In the data rows, 128 means zero.
Here is a table of points, one per row:
[110 141 139  89  88 150  75 184 154 107 147 126 150 135 144 120 172 124
 215 130 104 111 167  80 142  99 113  79 139 137 160 117 155 166 178 104
 169  65 114 130 119  74 110 151 127 140  94 141]
[123 125  60  59 117  52 140 173 145 141 133 136 174 115 174  97  73  97
 139 145 124 143 104 183 188 178 159  79  87 111 135 119 120 110 105 144
 146 148 133 152 129 111 129 169 134 111 142 103]
[160 134 113 180 136 148 168 152 110 130  70 153 126 159 143 142 129  71
 142 119 175 112 114 153 139 120 184 153 148  93 104 188 106 183 151 145
 182  86 168 110 100 135 124 108 127 113 136  69]
[130 147 119 145  80 176  51 118 124 128 126 163 151 156 105 144 105  57
  75 131 110 130 125 139 111 127 114 172 101 155  76 101 115  61 166 139
 121 104 142 115 145 125 110 177  68 141 111  85]
[110  85 130 154 206 166  92 149 116 152 140 117  95 149 169  88 142 135
 101 153  88 136 159  65  96 165 140  94 119  69 128 112  91 158 112 113
 104 169 181 128 180 104 107 145 128 151 136  79]
[120  95 130 127  91 133 142  93 181 153 120 127  82 140  57 143 153 179
 147 152 164  97 182 184  90 162 134  97 155 109 123  88  95 121 194 176
 134 133 135 113 150 100 178 162 162 113 166  92]
[137 132 161  99  97 186  80 164 116 129 163 116  94  96 101 160 109 150
  93 104 157 169  99 162  89  89 134  99 130  98 166 109  97 129  94 121
 147 104 152 164 137 137  71 115 116  78 162 158]
[169 136 160  72 179 113 147 138 126 148 160 134  81 128 121 152 116 155
 109 137 108  74  97 152 175 116 104 142 107 170 142 131  54 142 141 155
 144  99  92 130  79 127 143 133  73 207 128 109]
[ 66 122 161 144 159 123 120 179 104 179 157 174  95  75 107 133 109 106
 122 110 125 131 125 137 152 126 132 124 119 176 146 126 152 150 127 125
 105 155  48 123 148 175 134 119 172  79  81  53]
[ 70  75 123 161  90 159 185  94 114 157 104 116 150 202 133 157 130 135
 147 106 105 101  88 140 116 135  99 118 110 109 135 149 109  89  69  94
 141 143  78 114 102 133  76 202 141 160 157 134]
[103 135 190  95 150 144 173  79 122 115 109 137 162 138  96 142  89  80
  95 116 150 149 131  90 141 156 107  90 168 193 181  93 166 159  88 178
 130 145 204 117 109  84 117 137 135 141 139 100]
[104 135 145 124  93 116 132 129  95 211 113  66  87 132 115 119 113 120
 106 111 108  91 105 134 106 167 189 116 160 105 108 138 196 117 127 144
 166  84 120 163 147 116 151  86  91 180  76 168]
[ 91  70 177 132  93 120 107 143 106  81 150 111 182 146 106  87 120 134
 160 149 147 124 117 145 124  85 147 137 143 129  46  88  83 145  58 134
 131 146 142 114 128 114 149  69 144 160  69 113]
[ 94 150 171 137 129 112 142  77 162 141 127 112 135  78 136 113 170 135
 144 162 123 185  60 124 138  81 189 172  80 120 156 108 137 139 131  71
  72  88 137 104 136  88 143 129 100 158 182  97]
[144 117 144 103  62  94 103 156  86  96 124 119 122 122 134 146  89 184
 127 118  79 161 151 115  73 127 156  78 155 178 101 219 151 147 158 104
  81 156 133  87  62 110 123 134 130 136 159  98]
[122 103  83 120 109  92 178 115 175 156 107 197  92  93 117 129  81 130
 138 102  87 137 146  32 103  88 123 139 124 133  94  94  87 148 102 110
 163  91 128 119 131 128 145 115  86  76 133 160]
[166  74 129 131 228 147  99  94  91 144 148 128 179 135 101 118 113 135
 127 142  88 117 148 157 151 131 131 126 130 127 106 136 154  78 113 117
 121 104 108 122  92  53 113  94 103  36 155 163]
[169 111 137 111 142 124 111 109  87 164 152 110 151 144 138 146 132 107
 191  88 136 165 150 122 130 175 155 136  87 147 119  78  96 189 159 186
 105  67 130  87 147 214  96 142 154 135 161 192]
[130 124  90 110 149 114 100 165 110 188  97 135 132 113 123 107 158 110
 114 158 175 195 160 127  96  90  65 163 145  87 102 127 143 120 111 174
 138 126  85 155  65 105  82 113 187 195 176 141]
[ 95  98 116 147  90 110 155 191 101 148 149 146  89 176 109  85 172 130
  87 179 174 160 148 124 208 122 116 118 151 142 163 176 122  99 125 146
  81 108 164  72 143 137 149 120  91 113 144 187]
[176 137 129 130 118 110 130 125  83 105 147 120 141  84  85 154 178 141
 100 170 138  62 106 102 131 134 109 103  89  56 114 100 202 160  87 133
 146 149 133  63 112 182 123 179  91 122 134 119]
[147 122 115 105 162 169 110 139 160 137  72 144 153  71 122  94 157 144
 183 104 122 124  84 127 120 112  93 129 216 121 147 140 137  66 111 142
 116 146 171 113 132 200 152 140 104 151 100 109]
[128 190 187 122 141 110 193 137  97  88 127 214 149 128 157 139 144 125
 123 150  96 130 166 160  67 164 137 118 129  72 154 119 115  87 128 101
  83  90 145 161  88 145 143 122 138 116  86 136]
[176 167 122 175 106 100 118  92  55 153 133 141 124 135 150 135 119 189
 151 156 112 142 158 106 152  69 153 137 128 173 175  98 122  88 124 133
 199 162 158 185 159 138 129 130 143 133 139 100]
[181  79 161 178 101  84 100 128 163 178 117 116 142  94 151 201 167 144
 116 110 201 154 121 121 140 199  97 131 102 137 142 131 101 122 111  83
 126 150 157 135 108  96 140 110 150 119  69 119]
[134 167 182 140 114 139  89  81 132 102 136 151  95 149 202  70  89 163
 100  79 150 121 105  93 183 133 110  90 134  83  83 108 119  80 114 144
 143 118 111  91 100 126 145 109 180 123 143 121]
[ 79 132 155 123 136 131  94 159 109 105  72 112  94 111 147 112 144 121
 172 169 130 116 145 139  81 197  80 166  67 184 120 169 133 115  69 138
 174 151 143 148 148 135 165 133 103 104 192 156]
[128 185  58 180 156 101 120 114 133 104 190 115 112  89  71  77 112 142
 178  97 126  87 134 151 114 138 111 150 110 146 112 161  88 123 118 122
 111 129 194 119 105  94  65 135 151 151  98 135]
[127 124 134 109 118 147 189 129 119 109  96  44 141  92 143  42 157 160
  51 130 133 128 146 115 105 143 140 167 127 168 139 114  87 129 169 132
 175 131  97 111 112 154  88 146 143  70  93 126]
[131 144 131 124  86 153 136  80 125 127  86 140 171  71  77 125 134 119
 103 136 111 139 176 128 199 149 129 105 143 116 119 200  83 149 137  79
 124 122 100 155 212 157 123 120 160 176 152 157]
[167 152 124 125  72 120 146 118 167 102 120  77  87 157 107 143 130 115
 145 166 127 103 138  83 145 122 109 163 154 140 100 145 147 144  77 152
  41  95  79 212 155 139  98  94 131  88 136  77]
[116 138  53 136 136 142  67  78 117 116 164 112 110 149 142 136 150  64
 101 144  94 123 121 124 116 130 155 142 176 126 196 133  92 168  89  97
 134 129 112 127  67 139 224 171 162 104 105 155]
[158 145 139 114 153 116 117 137 174 123 180 172 179 193 102 118  58 191
 126 173 163 111  86 101  85 158 135 209 177 114 136 126 174 167 158  82
 157 109  82 130 170 136 126 124 166 131 140 155]
[ 68 111 118 159 175  82 117 160 165  70 139 117 130 133 104 169 147 127
 103 119 126 115 114  98 158 148 152 105 151 166 101  80 154  90 178  54
 138 130 158 182  62 194 109  96 118 152 163 136]
[108  86  95 113 140 172 161 161  94  36 139  93  96 101 106 181  85 133
 142 108 135 180 125  94 158 141 139 187 102  83 135 125 152  83 155 154
 140 119 119 129 147  95 170 157 168 147 103 124]
[136  83 124 148  96 142 144 124 164 132 161 131 127 129 183  94 118 135
 127  80  63 130 178 205 138 133  74 183 149 120 162  94 185 166 158 121
 124 119 135 146 116 150 142  99 104 134 169 102]
[141 182 156 104 103 132 155 138 140 140 158 134 138 165  92 134 186 103
 128  57  80 139  71 104 130 128  87 145 103 105 109 144 107 166 190 143
 132 229 116 159 137  99 164  91 126 100 145 153]
[ 94 185  95 144 133 210 130 109 150 143  65 137 132 144 130 134  81 183
 155 186 131 138 118 166 173 137 137 116 103 132 119  98 140 191 151 137
 101 161 124 119  88 132 117 116  97 101  75 158]
[112 179  93  91 165 111 125 153  89 118 100 119 138 146 158 165 136 155
 123  41 200  92 170 131 146 106 144 128 166 108 120 123 125 124  94  72
  85 168 120 139 170  87 126 164  70 132 136 105]
[123 187 126  73 150 134 175 106 173 150 193  68 116 149 171 174 105  74
 158 166 128 153 161 158 107 112 106 118 138 143  90 139 141  98 134  80
 157 144 134  61 154 159 134  96 141 117 119 137]
[119  97  72 119 111 130 141  94  73  91 121 166 111  86 188 151 168 108
 135 140 160  92  46 144  86 137 127 123 156 151 146 107 132 132 158 164
 106 136 111 112 168  96  81  72 134 123 133 127]
[138 100 183 138 157  90 126 101 172 104 110 170  82 111 152 148 175 127
 121 137  93 134 121 159 161  87 158 151 145 140  80 156 172 145 114 166
 136 155 137 134 155 111  85 205 147 125  78 183]
[131 109  83  64 144 148 112 116 147 149 105 132 162 160 136 125 163 156
  71 109 127  84 128 132 125  80 129 111  34 144 136 176 151 100 114 130
 116  88 181 147 147 146 153  84 194 131 110 103]
[182 140  98 179 140 118 119 157 178  91  92 126 125 142 115 133 114  99
 104 112  96 140 154 135  99 133 170 107 111 137 192 109 132  91  80 151
 116 162  67  50 153 123 106  77 105 179 118 137]
[172 102 145 161 114 168 167 132 158 139 171 148 144 112 150  89  87  73
 163 117 192  99 145 108  96  88 165  85 102 137 131 157 140  98 186 136
 103 181 103 201 120 144 161 156  95 131 133 179]
[104 136 132 192 171  48 109 118 123 109  96  66 161 154 119 116 105 123
 129 118 127 164  96 136 104  74  49  88 117  95 140 136 129 156 171 163
 124  93 108 137 152 141 173 142  99 104 114 137]
Along one direction, these points spread out more than along any other. Take the direction at right angles to it along which they spread out most. Go by this last direction. How many in every 100 of the points above lie lower along it than each point below? Round to a whole number. More than half of the points above lie lower than the first one.
[104 136 132 192 171  48 109 118 123 109  96  66 161 154 119 116 105 123
 129 118 127 164  96 136 104  74  49  88 117  95 140 136 129 156 171 163
 124  93 108 137 152 141 173 142  99 104 114 137] 39
[182 140  98 179 140 118 119 157 178  91  92 126 125 142 115 133 114  99
 104 112  96 140 154 135  99 133 170 107 111 137 192 109 132  91  80 151
 116 162  67  50 153 123 106  77 105 179 118 137] 72
[131 144 131 124  86 153 136  80 125 127  86 140 171  71  77 125 134 119
 103 136 111 139 176 128 199 149 129 105 143 116 119 200  83 149 137  79
 124 122 100 155 212 157 123 120 160 176 152 157] 4
[116 138  53 136 136 142  67  78 117 116 164 112 110 149 142 136 150  64
 101 144  94 123 121 124 116 130 155 142 176 126 196 133  92 168  89  97
 134 129 112 127  67 139 224 171 162 104 105 155] 89
[127 124 134 109 118 147 189 129 119 109  96  44 141  92 143  42 157 160
  51 130 133 128 146 115 105 143 140 167 127 168 139 114  87 129 169 132
 175 131  97 111 112 154  88 146 143  70  93 126] 11
[110  85 130 154 206 166  92 149 116 152 140 117  95 149 169  88 142 135
 101 153  88 136 159  65  96 165 140  94 119  69 128 112  91 158 112 113
 104 169 181 128 180 104 107 145 128 151 136  79] 65
[123 125  60  59 117  52 140 173 145 141 133 136 174 115 174  97  73  97
 139 145 124 143 104 183 188 178 159  79  87 111 135 119 120 110 105 144
 146 148 133 152 129 111 129 169 134 111 142 103] 76
[169 111 137 111 142 124 111 109  87 164 152 110 151 144 138 146 132 107
 191  88 136 165 150 122 130 175 155 136  87 147 119  78  96 189 159 186
 105  67 130  87 147 214  96 142 154 135 161 192] 2
[181  79 161 178 101  84 100 128 163 178 117 116 142  94 151 201 167 144
 116 110 201 154 121 121 140 199  97 131 102 137 142 131 101 122 111  83
 126 150 157 135 108  96 140 110 150 119  69 119] 24
[138 100 183 138 157  90 126 101 172 104 110 170  82 111 152 148 175 127
 121 137  93 134 121 159 161  87 158 151 145 140  80 156 172 145 114 166
 136 155 137 134 155 111  85 205 147 125  78 183] 33
[120  95 130 127  91 133 142  93 181 153 120 127  82 140  57 143 153 179
 147 152 164  97 182 184  90 162 134  97 155 109 123  88  95 121 194 176
 134 133 135 113 150 100 178 162 162 113 166  92] 0
